Each row has a name. After each piece below comes the name of the row it's from, unless a question asks for something else. Each question is about the rows just above it. Places in a row count from 1.

Kam: [133  64 139 145 164 120 107 133 100 171 155 135  77 120 191 104 191 108
 132 110 137  83 167  95 161 121  92 114  94  82 146 108 122 202 154 147
 142 128 175  91 137 122 154 143 142 141 133 132 197 149 159 140 115 119
 142 153 157  83  95 100 103]
gog: [141  59 131 142 178 120 102 136 102 169 153 139  70 110 194 110 183  97
 125 115 133  81 168  92 169 130  94  96  82  88 139 105 119 207 159 148
 135 127 191  85 133 120 154 156 131 150 134 123 180 157 160 142 119 120
 145 139 164  85  97  98 109]
gemi: [128  69 140 141 153 113 112 132 103 163 156 135  85 123 179 101 183 115
 131 110 129  86 161 100 158 122 104 122 103  84 148 114 128 202 147 122
 154 142 161  93 145 125 149 138 142 137 131 140 193 138 152 139 116 123
 137 152 153  89  96 106 105]
The next entry after [122 202 154 147 142 128]:  [175]
The next entry after [ 92 114  94  82 146 108 122 202 154 147]:  [142]
What is the next entry after [202 154]?  [147]
The next entry after [153 113 112 132 103]:  [163]
Where in the named rows is [179]?  gemi, 15
[88] is at row and place  gog, 30
What comes right after [81] in the named rows?  [168]

tatul: [131 128 132 107 155 149 144 137 132 131 132 124 115 106 127 118 127 124
 129 126 137]
kekul: [133 127 138 179  95  41 137 144 131 106 174 114 206 120 127 121 126  40
 126 128 144]
Geki: [133 127 138 179  95  41  70 150 114 106 120 114 206 174 125 163 120 148
 103 128 162]
Which row holds [144 137 132 131]?  tatul
Row and place of [40] in the named rows:  kekul, 18
What is the next entry after [132 107 155 149 144 137]?  [132]
What is the next entry after [132 107]?  [155]
The row with [120 114 206 174 125 163 120 148 103 128 162] is  Geki
Where do [106 120 114 206 174] appear?  Geki
What comes right after [118] in the named rows?  [127]

Zakat: [171  73  66 186]
bop: [ 72  29 116  90]
tazop: [ 94 215  76  68]
zolap: [159 212  46 145]
mez: [142 190 186 134]
Bazel: [ 93 131 216  81]
rez: [159 138  28 139]
Zomip: [ 77  50 142  96]
zodu: [140  77 115 163]
[138] is at row and place  rez, 2
Right after [29] comes  [116]
[138  28]  rez
Right after [115] comes  [163]

Kogu: [185 104 138  31  27  87  41 148 109  74]
luzif: [117  58 166 102  27 149 106 173 214  74]
Funu: [149 111 225  46 157 149  87 134  88 133]
safev: [185 104 138  31  27 109  87 148  41 185]
[109  87 148  41]  safev
[138  31  27  87  41 148]  Kogu
[149 111 225]  Funu

ver: [125 119 136 114 137 130 122 124 127 129 128 137 101 132]
nal: [144 158 109 123 171 125 134 114 148 137 147 142 114 121]
gazog: [120 120 124 132 176 126 127 124 139 121 134 128 108 125]
zefek: [123 124 133 129 202 125 135 107 140 125 137 138 107 141]
Nesi: [124 126 122 138 166 133 119 141 130 132 137 122 122 140]
pitap: [116 122 132 127  86 135 120 127 135 131 133 123 113 156]
Taz: [144 133 137 107 202 124 138 135 125 129 140 107 125 131]
vivu: [138 110 122 138 166 133 119 141 130 132 137 122 122 140]
luf: [128 137 131 138 184 137 118 111 115 123 118 125  94 125]
The row with [138 107] is  zefek
[125 119 136 114 137 130 122 124 127 129 128 137 101 132]  ver
The row with [124 133 129 202 125 135 107 140 125 137 138 107] is  zefek
Where do [113 156] appear?  pitap

Rogiz: [112  97 176 140  70 115 160 167 114 153  95 142 136]
laner: [167 167 137  58  67 183 125 143  46 102 152 124 112]
fave: [ 73 147 141 160  70 140 176 113 141 122  42 151 168]
Give the next entry after [176 140  70 115 160].  [167]
[113] is at row and place  fave, 8
Where in the named rows is [136]?  Rogiz, 13
[114] is at row and place  Rogiz, 9
The next entry after [160  70]:  [140]

deka: [ 96 216 110  34]
zut: [168  87 183 209]
vuv: [168  87 190 183]
The row with [ 87 190 183] is  vuv
What is the next entry after [ 87 183]?  [209]
[168  87 190 183] is in which row?  vuv
Which row holds [168  87 190]?  vuv
[190] is at row and place  vuv, 3

zapi: [126 127 127  70 109]
dud: [136  69 110 102 109]
zivir: [ 74 133  69 175 121]
Robu: [103 141 123 132 116]
Rud: [123 121 123 120 123]
sined: [ 70 127 127 127 127]
negiv: [103 141 122 132 116]
[133  69]  zivir
What is the next entry after [122 132]?  [116]
Row and place of [175] in the named rows:  zivir, 4
[126 127 127  70]  zapi
What comes right after [126] in the named rows?  [127]
[122] is at row and place  negiv, 3
The next entry after [103 141 123]:  [132]

mev: [146 106 101 121  86 150  86 172 108 117 111 173 164  85 169 136 123  98
  58 121 140 104 133]
vule: [152 151 156  89 136 151 115 197  69 113 103 101 125 148 113  89  78  88
 168 113  78 120 150]
sed: [152 151 156  89 136 151 115 197  69 113 103 169 152 140 201 154 118 139
 128 105 144 153 165]
Pubo: [ 85 168 128 153 131 151 122  57 181  92 171 101 125 148 113  89  78  88
 168 113  78 120 150]
vugo: [105 164 128 153 131 187 122  57 181  92 171 101 125 148 113  89  78 182
 168 113  88 120 150]
[152 151 156  89 136 151 115 197  69 113 103 169 152 140 201 154 118 139
 128 105 144 153 165]  sed
The row with [146 106 101 121  86 150  86 172 108 117 111 173 164  85 169 136 123  98
  58 121 140 104 133] is  mev
[182 168]  vugo
[152 151 156  89 136 151 115 197  69 113 103 101 125 148 113  89  78  88
 168 113  78 120 150]  vule

sofo: [108 191 116 164 135 123 158 159  52 191 157 130 141 140 110  83]
mufep: [164 135 123 160 159  52 191 157 130 191 157 130 141 140 110 183]
sas: [108 191 116 164 135 123 158 159  52 191 157 130 141 140 174 123]
[108 191 116 164 135 123 158 159  52 191 157 130 141 140 174 123]  sas

Faru: [193 117 186 216  46  32 149 211 210  98  30 130 220  44  38  90 175 186
  47  41 208 148]
tizus: [109 177 144 176 175  58 114 172  60 131 170 187 182 211 201 161 222 141
 140  88 114 216]
dibi: [ 55 171 170 170 211  48 120  33  47  86  37 195 188 178 193  92 102 111
 140 168 118  96]
badi: [186 182 158 156 185  81 184 195  37 130 173  86 195  49  73 134  75  90
  34  33 214 127]
[182 211 201 161 222 141 140  88 114] is in which row?  tizus
[187 182]  tizus
The next entry after [ 30 130 220]:  [44]
Row and place of [187] in the named rows:  tizus, 12
Where in the named rows is [185]?  badi, 5

Dafir: [150 158  76 100 226]
lonu: [158  75 107 157  65]
lukof: [158  76  82 158 123]
Give the next entry after [158  76  82].  [158]
The row with [150 158  76 100 226] is  Dafir
[158  76  82 158 123]  lukof
Row and place of [157] in the named rows:  lonu, 4
Row and place of [100] in the named rows:  Dafir, 4
Row and place of [107] in the named rows:  lonu, 3

maken: [186 145 105 146 116  64  76 198 149 116 179  76 165 147 123 128  94 133
 107 148 128 121  99 132 127 196]
Luvi: [ 98 144 137 126 135 147 105  98 110 117 152 139 101  81 102  98 166 113
 112 137 112 159 168 140 173 136]
fos: [147 139 158 192  79 132  76 141 138 177 135  26 137 145 132  89  52 185
 164 196 168 163 106  68 176 164]
mobi: [101 160 147 139 158 192  79 132  75 141 138 177 135  98 110 138 186 106
  71  86  86 132 150 196 123 110]
Difel: [ 60 132 154 118 144 164 139  46 102 110 162 168  60  61  81  58 197  86
 127 140 107 200 193 127 208 123]
zuguk: [206 144  97 155 122 100  61 133 135 133 131  83 217 166 170 225  82 153
  90 115 122  29  79 167  42 172]
Right after [97] comes  [155]
[147 139 158 192  79 132  75 141 138 177 135]  mobi
Right after [89] comes  [52]

toles: [138 101  49 159]
Doli: [101 138 172 117]
lud: [138 101 172 117]
[49] is at row and place  toles, 3
[138 101 172 117]  lud
Give the next entry after [101 172].  [117]
[138 101  49 159]  toles

vuse: [ 80 138 123  67 105  59 154 161 168  98 161 147 135  98 159 140 122  97
 132  99 153  83 148 105  77 135 121  92  93 161 186 123 193 185 129  97
 137  96 162  76 117 174 126 188 173  98 129 127 153 163 154 127 171]
putul: [ 99  88 171  85  78  94 143 149 163 134 159  96 128 150 178 125 158 102
 166  71 151  66 177 108  26 148 161  80  76 129 215 116 200 181 100  66
 135  60 172  72 124 154 140 155 105 107 120 129 154 133 200 121 155]
vip: [ 80 138 123  99 105  59 154 161 168  98 161 147 135  98 159 140 122  97
 132  99 153  67 148 105  77 135 121  92  93 161 186 123 193 185 129  97
 101  96 162  76 117 174 126 188  50  98 129 127 153 163 154 127 171]
madod: [ 88 107 167 107 109  72 147 134 172 110 154 123 118  96 147 151 136  95
 157 105 120  87 181  91  87 135 117  52 120 146 213 116 195 232 136  54
 158  63 175  91 128 157 139 171 138 124 147 121 128  92 188 127 132]
fasu: [197 114 120 154 166 147 152 145 131 130 223 120  68 114 177 193 171  96
 190 127 104  82 184 145  66  72 168 111 106 144 152 146 113 206 113  41
  83 161 150 137 167 132  70 115 154  79 223  87 100 131  86 177 189]
What comes right after [144] in the named rows?  [152]
[197 114 120 154 166 147 152 145 131 130 223 120  68 114 177 193 171  96
 190 127 104  82 184 145  66  72 168 111 106 144 152 146 113 206 113  41
  83 161 150 137 167 132  70 115 154  79 223  87 100 131  86 177 189]  fasu
Row and place of [86] in the named rows:  fasu, 51
Right after [85] comes  [78]

Gazi: [148  94 192  47 214  37 211 214]
sofi: [ 94 192  47 214  37 211  38  37]
tavar: [ 37  47 214 211  48  94 192 225]
bip: [ 87 155 148  94 192  47 214 192]
[148  94 192  47 214  37 211 214]  Gazi
Where do [148  94 192  47 214  37 211] appear?  Gazi
Where in the named rows is [38]?  sofi, 7

Zunu: [ 84 124  89 161 142 135 121 119]
Semo: [206 115 191  81  98 120 130 142]
mal: [142 137  99 114 130 134 113 121]
nol: [171 132 189  90 113 119 138 142]
soka: [126 143 124 153 129 125 137 128]
vor: [137  99 142  84 123 132  98 127]
ripev: [133 165 161 167 128 118 173 139]
What is the next entry after [137  99 142]?  [84]
The next entry after [143 124]:  [153]

fopi: [133 149 116 121  36 114 132  86 221  90  90  57 146 133 115 136 161 127
 121 103 104  65 117 136  34 130  96 159 132 170  99 148 125]
pozi: [126 133 127 123 107 126 129 118 143 122 121 115 131 133 125 131 132 126
 127 120 120 109 130 133 108 129 117 134 129 139 119 133 129]
zaveg: [125 133 129 120 106 126 129 116 142 122 121 116 133 134 126 134 129 125
 126 119 120 108 133 134 109 128 115 133 128 140 118 134 128]
Miku: [126 128 113 114 109 109 127 117 162 105 105 111 123 133 119 124 170 131
 140 126 124 108 119 130  95 125 129 149 136 132 159 122 132]
senil: [133 149 116 121  36 114 132  86 221  90  90  57 146 133 115 136 161 119
 121 103 104 127 117 136  34 130  96 159 132 170 133 148 125]
[133 149 116 121  36 114 132  86 221  90  90  57 146 133 115 136 161 119
 121 103 104 127 117 136  34 130  96 159 132 170 133 148 125]  senil
Where do [126 128 113 114 109 109 127 117 162 105 105 111 123 133 119 124 170 131
 140 126 124 108 119 130  95 125 129 149 136 132 159 122 132] appear?  Miku
[125 133 129 120 106 126 129 116 142 122 121 116 133 134 126 134 129 125
 126 119 120 108 133 134 109 128 115 133 128 140 118 134 128]  zaveg
Where in the named rows is [65]?  fopi, 22

misus: [141 148 135 106 129 143 110 119 167 102 215 109 160 159 145  86 120 121
 208  78 144 116 107 158 109 155 149 149 109 118 124  89 181 111 198 119
 127 139 114  97 166 146  52 112 176 117 134 136 162 144 153 119 100 147
 140  93 154 164]
Bifem: [141 148 135 106 129 143 110 149 167 102 215 109 160 159 145  86 120 121
 208  78 144 116 107 158 109 155 149 149 109 118 124  89 181 111 198 119
 127 139 114  97 166 146  52 112 176 117 134 136 162 144 105 119 100 126
 140  93 154 164]
zezum: [141 148 135 106 129 143 110 119 167 102 215 109 160 159 145  86 120 121
 208  78 144 116 107 158 109 155 149 149 109 118 124  89 181 111 198 119
 127 139 114  97 166 146  52 112 176 117 134 136 162 144  92 119 100 147
 140  93 154 164]
Which row holds [141 148 135 106 129 143 110 119 167 102 215 109 160 159 145  86 120 121
 208  78 144 116 107 158 109 155 149 149 109 118 124  89 181 111 198 119
 127 139 114  97 166 146  52 112 176 117 134 136 162 144 153 119 100 147
 140  93 154 164]?  misus
Which row holds [141 148 135 106 129 143 110 119 167 102 215 109 160 159 145  86 120 121
 208  78 144 116 107 158 109 155 149 149 109 118 124  89 181 111 198 119
 127 139 114  97 166 146  52 112 176 117 134 136 162 144  92 119 100 147
 140  93 154 164]?  zezum

